In the rows, zero is written as 128.
The rows of Y fall into 3 groups, which share some directions, and each row is roughly a mix of its group's hidden directions.
Y (106 x 10):
[[115 141 120 130  73 170 158 173 112 162]
 [178 144 145 134 184 113  93 146 166 119]
 [134 172 111 111 130  68  83 155 112 109]
 [165 133 140 130 181 136 118 147 193 109]
 [100 141 148 106 181  98 155  92 101 163]
 [ 79 121 132 159 142 141 132  53 139 127]
 [109 128 122 112 175 131 167  78 114 177]
 [164  85 123 139  82 134 113 167 158  90]
 [146 139  67 136  85  97 144  95 160 142]
 [140 146  60 122  92  93 160 128 133 157]
 [ 82  77 110 117 119 154 130  76 134  99]
 [ 83  87 104 129  71 105 151 131 156 142]
 [ 96 120 127 119 151 154 136 106 203  96]
 [168  69 105  97 111 163 160 139 146 121]
 [118 164 130 110 133 119 155 181  68 152]
 [138 177 108 108 172 141 134 114 136 190]
 [170 166 142 137 164 131  82 173 113 146]
 [ 97 147 181 138 119 128 149 155  65 133]
 [107 176 151 154  89 180 135  97 110 118]
 [147 120 130  76 108 137 120 192  95 104]
 [137 140 128 114 188 128 152 147  61 132]
 [175 132  64 113  97 102 116 113 160 129]
 [111 135 124 158 142 121 216 114 120 127]
 [ 99 153 169 117 124 125 136 197  98 153]
 [192  80 140 133 177 127 117 127 108 117]
 [176 119 173 113 187  98 140 116 113 128]
 [128 182  78 123  95 150 161 108  96 130]
 [172 114 128 143 108 109  84 186 161 132]
 [163  74 162 115 145 117 107  81 161 126]
 [131 159 136 119 152 182 139  84 114  77]
 [134 117 120 180 120 123 175 103 188 134]
 [138 144  99 138 156  85 153 158 150 188]
 [121 125 176 119 156  92 148  62 142 136]
 [176 165  83 114  75 110 112 139 141 137]
 [160 121 145 108 103 135 138 166  62 163]
 [154  62 118 106 112  98 167 115 114 100]
 [149 144  91 137  79 140 100 180 162 143]
 [108 170  98 111 127 207 132 130 130 128]
 [114 123 149 159 141 183 154 127  71 156]
 [152 173 157 159 106 100 121 132 115 189]
 [158 161 180 122 154 128  85 175 134 133]
 [160  76 163  89 145 100 125  95 100 122]
 [ 87  99 135 175 145 133 113 107  78 164]
 [114 138 127 113 185 200 127 127 107 114]
 [ 95 137  81  89 172 107 169 147 112 130]
 [153 150 140 129 129 177 133 189 167 151]
 [155  48 145 143 111 102 122 152 141 112]
 [129 138 162 125 176 144 146  69 117  85]
 [167 153  97  97 115 194 123 151 136 111]
 [ 73 184 122 104 115 154 127 155 163 123]
 [136  52 143 133 127 154 148 110 105  88]
 [120 131  86 120 154 176 155  84  88 106]
 [ 88 132 150 127 114  44 137 137 132 133]
 [ 99 150  95 151  60  89 134 122 111 143]
 [137  69 109 129 147  79 122 115 179 131]
 [123 198 122 141 140 112  85 153 132 166]
 [135  81 125 110 114 172 165 105 117  74]
 [131 185 130 114 137  88  95 172 133 164]
 [107 143 128 111  99 176 162 167 180 135]
 [134 185 103  83 121 169 116 149 106 101]
 [110  78 107  99  64 136  98 113 135 117]
 [142 190  91 105 140 162 125 134 141 174]
 [176 143 152 113 102  95 116 165  89 165]
 [159 125 143  99 113 153 127 146 126  48]
 [133 104 148 165  98 119 106 135 192 167]
 [113 211 120 152 143 115 119 162 124 142]
 [128  89 164 160  91 124  95 118 184 134]
 [156  84 155 171 137 129 118  97 159  81]
 [159 176 175 154  92 151  96 145 123 142]
 [178 116  95 147 131 185 108 138 156 158]
 [185 119 149 136 148 105  78 128  85 151]
 [161 153 122 168 154 102 146  62 117 125]
 [107 123 138 136 100 115  72  76  91 155]
 [ 84 132 119 127 117 102 115 163  80 183]
 [112 174 133 119  74 155 140 127  75 107]
 [ 90  82 170 168 101  99 142 126 148 151]
 [134 123 195 159 143 138  89 147 168 146]
 [105 121 143 118  98 177 129 186  92 155]
 [143  89 100 135  50 128 129 140 153 137]
 [151 124 114 136  68 135  93 114 189 127]
 [122 126 110 132 153 187 143  74  97  98]
 [103 142 127 146 146 128  75  85 185 118]
 [150 121 137 116 167 152  83 101 175  87]
 [125 132 145 119 196 142 128 102  81 165]
 [141  90 147 126 101  70  97 138 176 118]
 [141 154 111 170  70 102 148  95 143 157]
 [134 160 138 166 151 163 141 143 195 144]
 [144  67 130 110 105 108 184 105 148 112]
 [160 120 112 151 184 155 150 124  87 169]
 [146 141 156 167 165 105 101  80 167 144]
 [146 118  85 144 140  87 152  63 141 117]
 [ 83 164 131 108 187 119 142 111 104  95]
 [ 68 140 130 121 120 191 168 128 135 134]
 [178  96  96 114 118 173 118 169 137 156]
 [106 130 194 175 106 155 129 104 104 125]
 [118 144 178 121 161  55 117 131 121 119]
 [142  87  97  94 117 112  72 135 119  85]
 [131  74 143 185  96 121 100 135 136  93]
 [142  76 151 176 129 130 127  92 153  86]
 [144  97 128 174 122 100  86 161 145 175]
 [127  92 131 101 134 188  83 140 158 102]
 [137 101 164 170 122 130 103 115 128  58]
 [127 203  98 103 127 139 116 151 136 167]
 [119 159 156 147 103  74 102 143 153  80]
 [ 94 101 123 130 150 144 178  87 168  95]
 [ 90 118 126 100 112 187 181 149 143 122]]
One row of each group comes first, with its name. Which group is each row after those in?
[154 117 159  98 144 108 154 133  55 138]  <120>
[174  88 116  98 159 120  82 125 152  95]  <104>
[143 180  99 120 160 174 118 119 128 177]  <78>

[158 137 176 144  93 175  81 129 119 113]  <104>
[152 116  74 137 115 131 133  59 147 107]  <104>
[120  86 120 154 109  75 127 147 152 182]  <78>
[191 135 122  91 146 133  83 150 107 100]  <104>
[129 164  66 126 137 166 155 136 138 173]  <104>
[101 166 124 143 127 109 159  67 171 114]  <78>
[110 136  81 109 120 165 177  95 137 166]  <78>
[ 80 143 127  84 140 107 166 120  82 156]  <78>
[102 120 102 137 178 108 125  88 149  72]  <120>
